Each row is where one point has got to under a steady rotation. How many ticks took it there?
The counts run from 0 to 435.
[21,3,12,-26,-1,-11,19,14,-45,-53,-19,-24,-17,-12,-4,-36,24,-38,36,10,-7,-2,4,28,6,14,26,5,-1,-1,-3,-14,-1,-32,-38,15,-32,6,-7,-18,3,-13,6,10,-19,-43,-6,-6,-25,-4,13,-6,-9,-14,17,16,-22,-3,3,7,0,13,0,-7,-11,-9,35,33,-15,-10,-28,32,11,3,24,-18,27,-38,-27,24,-41,-9,-19,-12,33,2,24,5] | 283
[9,13,-8,-3,7,7,-1,20,-1,-13,-2,-9,-46,13,-17,-25,15,17,20,5,-28,23,34,7,1,-2,-30,-2,34,19,-15,-33,-58,-24,-4,22,-10,-37,0,-26,-42,4,23,12,-47,3,24,12,-15,6,-17,-6,-25,17,-7,-1,-27,29,29,-37,-13,-3,20,5,-7,12,-18,7,26,-21,7,-32,-13,-12,-20,7,5,-27,-9,4,-20,-11,11,-2,-7,-27,26,-15] | 356
[-23,4,27,-28,-27,-26,-19,-6,-2,7,7,0,1,30,-39,-46,-23,-69,3,-42,-28,8,19,44,5,12,-3,14,-13,2,19,-9,19,13,16,-4,14,23,6,-19,34,-13,16,-31,-7,14,15,27,-12,-9,-13,-11,-30,13,-17,-3,-12,44,-18,2,7,18,-4,15,0,-5,10,4,32,-7,20,-3,8,-37,42,0,13,6,-13,28,20,-27,-10,16,-7,12,-7,-18] | 275
[21,-13,-23,20,-25,2,-12,-57,4,-57,-25,-25,-17,-28,15,9,-10,-14,-4,14,13,7,-10,5,-17,-24,15,9,13,-11,21,-18,-13,14,0,1,-12,11,-49,-31,10,13,-6,8,-17,3,-6,13,8,-2,9,-6,-34,-46,46,12,-19,23,0,11,41,-34,-1,-14,14,18,46,8,-8,-30,28,4,8,4,28,24,35,1,-5,11,-26,-13,12,-23,28,2,-8,-21] | 13
[32,1,-3,-40,13,-14,2,-5,-26,-13,4,-7,28,10,-2,-34,-34,-47,8,-21,-3,6,2,-11,-22,6,40,-4,-30,-11,35,-10,28,-27,8,-26,20,26,-16,18,-4,-10,34,-28,24,-4,-10,-17,-6,-25,26,-40,7,-11,-4,-1,-9,15,-21,-11,-23,-38,16,14,-15,-9,22,25,2,12,-15,45,-32,15,18,-32,12,11,-28,10,27,-15,-30,16,32,-8,6,36] | 74
[-16,0,-17,23,-28,23,-41,-13,27,30,17,18,11,3,0,46,-40,-11,-18,-41,12,-13,-10,-17,-6,-9,-13,-5,-29,-15,38,6,28,9,8,-1,25,34,0,42,4,32,-20,-17,46,25,-32,23,-4,-4,-7,-6,5,13,-3,-22,14,-2,-14,31,-5,-57,2,4,23,23,-16,-21,9,30,31,-17,13,13,9,5,-13,27,23,13,32,-5,0,6,-3,-1,-14,25] | 322
[-17,29,14,-3,-6,-7,18,24,-20,-22,-29,-8,-5,13,-7,-19,11,-55,28,-20,23,-12,4,30,8,44,-16,-2,2,-11,-8,26,57,-38,-24,-13,0,18,23,23,26,-19,-26,-8,-15,-49,-5,-24,-14,0,-23,0,10,-1,-6,7,8,1,-5,9,-40,1,-1,14,-31,-49,4,28,-3,8,-23,22,13,-8,10,-18,11,4,-10,23,-2,-9,-35,1,4,17,-15,2] | 389
[-12,-18,5,-18,-9,20,7,12,-1,33,12,-5,2,-23,5,-2,-12,-3,19,-61,2,-8,45,-19,14,22,-21,-14,-12,17,-10,22,-39,-17,-22,12,-35,-13,12,23,9,5,3,-20,-14,8,-23,16,-27,16,5,12,-15,21,-9,9,-31,-12,5,-12,-20,3,3,1,29,7,-22,12,8,38,-14,-12,5,14,-22,-38,-41,-34,47,12,-13,-22,-20,20,-26,31,-10,42] | 377
[-7,-31,5,-34,-14,8,-10,-12,9,13,-12,-16,-9,16,-41,-37,-24,-45,-7,-41,-13,1,45,10,1,17,-6,3,-3,2,16,-18,-13,20,0,22,-19,3,5,-12,10,-19,15,-44,-28,24,-11,50,-31,-6,-2,0,-48,16,2,-17,-29,16,-12,-25,-11,-1,21,3,37,28,-4,-8,44,23,-7,-22,1,-26,20,-6,19,-36,15,15,-15,-10,-11,-1,-1,19,-8,-3] | 271
[1,-24,-5,19,-34,-4,-28,-23,13,4,39,-6,1,-41,30,15,-29,30,2,-29,-22,-13,-12,-16,-16,-41,14,3,-30,10,28,-31,-24,7,17,30,-21,15,-45,2,9,23,29,18,29,44,1,36,22,-3,-3,1,-6,9,42,-8,-5,2,13,29,20,-17,-2,15,10,43,21,-6,14,-15,34,-10,-9,7,8,26,-14,-5,8,13,7,-17,4,4,-10,-5,-13,29] | 428
[17,29,28,-1,8,-16,-17,8,-3,22,8,9,-16,0,19,-34,-37,-11,19,33,-38,9,-22,22,-6,-15,18,8,10,8,-1,-7,-8,-25,9,-16,33,22,-8,-55,0,27,-17,1,38,12,13,4,3,-14,-15,4,21,-4,17,19,-34,38,6,-38,1,9,6,12,-16,-31,8,18,2,-27,13,41,-4,16,19,-9,4,10,-43,21,-20,14,-20,-10,7,-10,-19,-51] | 148
[7,29,14,47,-16,19,-5,-23,25,20,-9,-4,-21,-37,8,3,-7,26,1,8,-8,-9,-20,-22,1,-36,-38,7,22,7,-15,9,-40,-15,-4,-4,-19,-12,-8,-59,24,12,-26,14,-12,38,14,-10,-15,-16,-15,20,16,16,32,23,-26,9,18,-3,4,28,5,12,2,3,-19,13,-18,-19,12,7,-18,9,-11,17,-17,35,8,16,-71,23,-44,-3,-18,12,-26,-36] | 39
[1,35,23,29,6,22,-9,-13,15,42,0,20,-3,-29,13,11,-39,29,12,-10,-23,-34,-28,-27,-2,-14,-8,-1,5,15,3,-11,1,-18,3,-17,32,17,-16,-11,5,17,-8,0,29,27,-5,-16,-5,-29,-5,12,29,24,40,17,-21,-1,21,-17,-23,2,7,39,-7,-13,-11,20,-4,16,5,22,-19,13,2,0,-25,20,-1,24,-41,6,-61,-6,-3,-2,-39,-9] | 43
[18,-17,-27,11,-16,12,-2,-22,-14,-61,-25,-32,-22,-26,28,4,0,5,15,27,30,10,1,0,-22,-13,15,-11,16,-13,28,-18,-21,-9,-14,13,-20,4,-49,-11,-4,9,4,17,-33,-20,-14,16,6,12,14,-10,-28,-46,51,20,-24,7,9,1,25,-27,9,-24,15,5,43,5,0,-13,8,10,9,21,11,-3,33,-28,-8,3,-20,-14,13,-30,45,-2,2,-9] | 14
[13,4,-11,31,-27,-6,-22,-43,-1,-37,-18,-8,-21,2,-5,19,-17,-24,-5,11,-2,5,-27,22,-17,-24,4,20,-2,-20,33,-30,24,-1,6,1,8,25,-39,-33,8,9,-22,6,18,4,5,16,14,-23,-4,-19,-25,-31,39,10,-7,16,-12,42,32,-21,-2,-4,-4,6,38,5,-23,-29,31,24,22,-5,40,34,27,26,-26,26,-16,-11,-2,-24,26,-8,-10,-23] | 12
[19,33,-23,24,-5,12,-9,-29,12,1,2,12,-9,-16,-4,43,-43,23,-9,-45,4,2,-18,-53,-8,-36,-37,-11,0,7,26,-22,-19,-23,10,-19,36,-18,-31,-15,-22,14,-4,-5,22,49,-2,-18,16,-31,18,-23,10,-6,-3,0,-12,7,8,17,9,-26,7,1,-1,-6,-11,10,-29,2,13,5,-25,26,-19,21,-28,41,5,14,3,-12,-36,10,-17,-13,-7,3] | 238
[23,-15,-35,-19,-36,-10,-11,-11,12,-1,23,-7,14,16,-24,-31,-5,-30,-46,-6,-7,36,1,-13,-7,-37,19,13,-36,-26,3,6,-1,17,9,15,-21,20,2,-11,4,2,15,-31,-2,29,12,9,-26,1,-9,-40,-10,26,-44,-27,6,25,-20,-4,-8,-23,23,-7,-1,38,-10,-9,27,-13,17,-15,-27,-24,9,10,30,14,-26,-7,57,22,4,24,-9,-7,20,2] | 407
[1,12,22,23,-12,18,-2,-4,0,21,0,-9,-27,-40,10,-18,11,22,19,9,-12,-7,4,-7,11,-16,-12,2,10,19,-33,13,-62,-20,-34,19,-40,-15,1,-56,14,17,-15,17,-16,18,5,6,-18,3,0,29,-1,11,25,29,-47,-1,16,-16,6,27,14,-1,9,15,-5,22,-19,-6,-6,9,-2,17,-2,-9,-11,-2,4,10,-73,2,-21,-6,-10,20,-18,-24] | 366
[3,8,-21,23,-48,7,-1,-9,24,-26,-8,-15,-5,1,-21,-17,37,-25,-39,40,17,2,-15,8,2,-27,2,13,-20,-25,-22,20,15,30,0,14,-38,31,9,-14,25,1,-16,-9,-35,-9,9,5,-46,8,-31,2,1,21,-2,-15,10,2,-26,7,-33,-5,16,13,5,39,-15,-2,19,-9,14,-21,-4,-34,1,25,50,20,-26,4,4,30,-10,-11,-10,1,2,-31] | 197
[-19,18,23,-8,0,5,5,28,3,18,-21,13,-12,36,-36,-17,-11,-50,22,-26,-11,-22,18,41,6,49,-37,1,11,10,9,-1,50,-7,-3,-15,28,17,36,31,0,-22,-15,-26,13,-22,-6,7,-22,-15,-26,3,-1,28,-5,-3,-6,6,-10,4,-47,8,-8,34,-14,-29,-19,0,24,26,-10,-7,20,-15,4,-17,9,-9,1,29,-9,-14,-24,0,-14,-7,-15,-4] | 58
[7,38,13,3,16,-15,-11,41,-6,9,16,18,-42,22,-28,-17,-20,11,39,9,-48,1,-3,27,2,7,-18,8,35,22,5,-38,-1,-36,9,2,29,-9,9,-26,-27,3,12,15,-1,-7,24,1,3,-19,-28,0,8,34,-4,12,-12,38,23,-25,-27,4,-1,35,-36,-28,-11,14,13,-32,16,-5,-5,-14,1,-3,-8,-5,-31,19,-8,4,-8,-1,-23,-37,3,-33] | 358
[6,3,-5,19,-17,11,0,23,10,-34,-7,-17,-12,-2,11,-18,39,-13,5,70,21,1,-14,40,0,22,14,11,-3,-25,-13,19,31,-11,-7,10,-20,33,15,8,4,7,-13,12,-14,-50,0,-5,-38,11,-30,3,8,17,15,-6,8,-13,-2,-9,-58,-36,10,9,-19,13,-12,-9,17,2,-3,8,9,-10,2,-8,55,-21,-30,3,-5,29,9,-14,13,-11,10,-22] | 199
[1,16,-10,-2,-16,11,32,-11,-14,-33,-34,-25,8,-23,-1,-23,39,-55,2,10,45,2,12,7,2,19,5,-9,-14,-23,-13,44,13,-18,-43,-14,-42,14,14,10,37,-2,-41,-11,-30,-42,-12,-25,-38,16,8,-7,-12,-18,-6,14,-11,-21,-9,8,-22,-10,13,-20,-1,-3,7,25,-16,27,-24,22,-6,8,7,-28,22,14,0,16,-26,11,-24,-4,16,23,2,5] | 393
[26,20,21,-20,18,-18,13,4,-41,-48,-10,-21,-12,1,-4,-30,-4,-43,36,-4,-19,-11,-21,30,-8,14,31,15,-4,4,11,-26,26,-32,-18,1,3,15,-8,-16,4,-16,5,6,14,-35,4,-17,-19,-25,5,-15,11,-7,19,19,-15,3,4,23,-12,8,-8,10,-32,-22,30,40,-20,-4,-15,53,6,5,29,-17,16,-3,-38,25,-26,-8,-22,-10,39,-14,15,18] | 284
[-7,25,38,17,-9,19,-18,-27,20,42,-15,11,17,-20,9,-20,-33,-4,-1,10,-2,-26,-21,3,-7,-5,6,2,2,-5,11,11,20,2,19,-37,38,39,-11,-15,34,5,-15,-28,23,22,-14,-1,-10,-13,-13,24,26,10,32,19,-20,15,-4,-33,-19,-3,14,28,9,-10,-9,8,19,16,7,17,-11,4,0,-5,4,29,-5,23,-41,10,-48,-15,6,20,-43,-33] | 259
[-15,-24,-26,23,-46,26,-23,-27,26,22,7,6,-2,-4,-4,37,-11,1,-32,-37,25,3,3,-21,-4,-9,-21,-1,-33,-11,21,6,3,26,5,15,-8,25,-9,30,18,25,-17,-28,18,31,-23,40,-7,9,-16,-9,-15,7,6,-25,4,-5,-6,23,1,-42,13,-1,33,43,-8,-33,13,28,35,-36,9,8,10,20,4,14,38,6,25,-9,-2,13,-15,12,-11,19] | 323
[19,9,-14,-4,-10,-7,-17,-3,15,12,11,12,-38,32,-35,-2,-27,-1,-12,-18,-42,14,5,-5,-12,-35,-11,13,23,20,9,-35,-34,0,18,2,29,-21,-13,-44,-37,4,21,-10,-6,50,19,6,0,-27,-12,-25,-18,20,-21,-11,-22,40,2,-22,7,2,16,5,-12,6,-34,-5,7,-18,30,-23,-28,-9,0,18,0,11,-19,17,8,-2,-8,5,-15,-30,9,-29] | 354
[0,6,-5,19,-43,-23,-38,9,-8,-21,27,-1,-41,15,-15,24,-19,-13,22,-35,-19,10,-5,35,-2,-12,-15,12,-11,-2,17,-9,11,-8,17,26,12,4,4,-19,-10,13,-14,19,23,12,7,28,28,-11,-25,-27,-22,4,-19,-12,-1,32,4,55,24,-8,-22,5,-7,-4,15,0,-14,-35,46,-6,38,-23,48,23,0,12,-16,21,28,-16,20,-4,-10,-22,11,-19] | 222
[-17,8,21,11,-23,-7,24,-13,9,-20,-15,-27,-16,-19,-23,-13,13,-20,23,-34,6,-20,11,19,12,12,-27,15,5,2,-18,11,-2,-8,-21,26,-40,-13,-5,-24,46,-28,7,10,-48,4,13,-2,-11,1,-3,16,-19,13,10,20,-16,-2,9,37,-3,46,-3,17,-2,3,18,39,2,-20,-8,-26,11,-21,3,18,-14,4,16,29,-46,-22,-37,13,-32,28,-28,13] | 171
[23,-22,-5,14,-21,16,-1,1,1,-15,26,-18,-13,-60,40,4,26,36,12,19,4,-17,-14,-22,-1,-37,20,1,-20,11,-11,-11,-35,-11,-16,43,-61,8,-29,-4,14,19,15,40,0,2,-4,5,-18,8,-2,15,16,2,38,4,-10,-40,18,13,0,-25,14,9,15,49,15,6,-13,-11,0,0,-9,17,-12,-4,-1,-21,8,-4,-29,7,0,-9,5,1,-4,29] | 98
[30,-6,-24,-29,-6,-13,14,7,-26,-35,25,-25,-1,-36,14,-19,14,-2,14,-18,6,21,10,-41,-2,-21,17,-8,-21,3,-15,-7,-37,-28,-31,24,-54,-28,-14,-3,-7,15,32,6,-19,9,5,-15,-21,3,26,-27,-5,-6,-25,5,-16,-11,1,-4,-6,-26,25,-18,-2,24,6,26,-17,-7,-10,5,-29,27,-14,-25,0,-17,0,2,18,-14,-10,20,7,-6,45,50] | 293
[-13,-9,-19,34,-47,-2,-20,-25,1,-41,-16,-22,-31,-6,13,-2,17,-30,1,12,32,22,7,35,-1,-8,1,10,6,-28,9,16,-7,13,-11,23,-34,17,-22,-25,21,14,-33,9,-20,-1,-5,26,4,17,-22,-15,-54,-30,14,-1,-14,34,-9,23,28,-17,-2,-34,21,9,25,-1,-5,-27,29,-19,32,-16,47,17,43,5,4,10,3,-3,23,-22,10,11,3,-40] | 8
[-25,28,-15,21,-26,-11,-22,5,9,-22,-19,9,-26,29,-22,24,-20,-47,14,-10,18,10,-10,39,-16,31,-24,-11,16,-25,35,-3,55,4,23,-19,39,22,-2,13,-5,14,-23,-14,10,-29,-3,16,26,1,-35,-18,-22,-15,-8,-4,22,39,-6,26,-15,-31,-5,14,-13,-40,12,-12,-1,-9,28,-7,40,-11,31,17,14,17,-13,22,32,-15,15,-12,0,-5,-7,-40] | 332
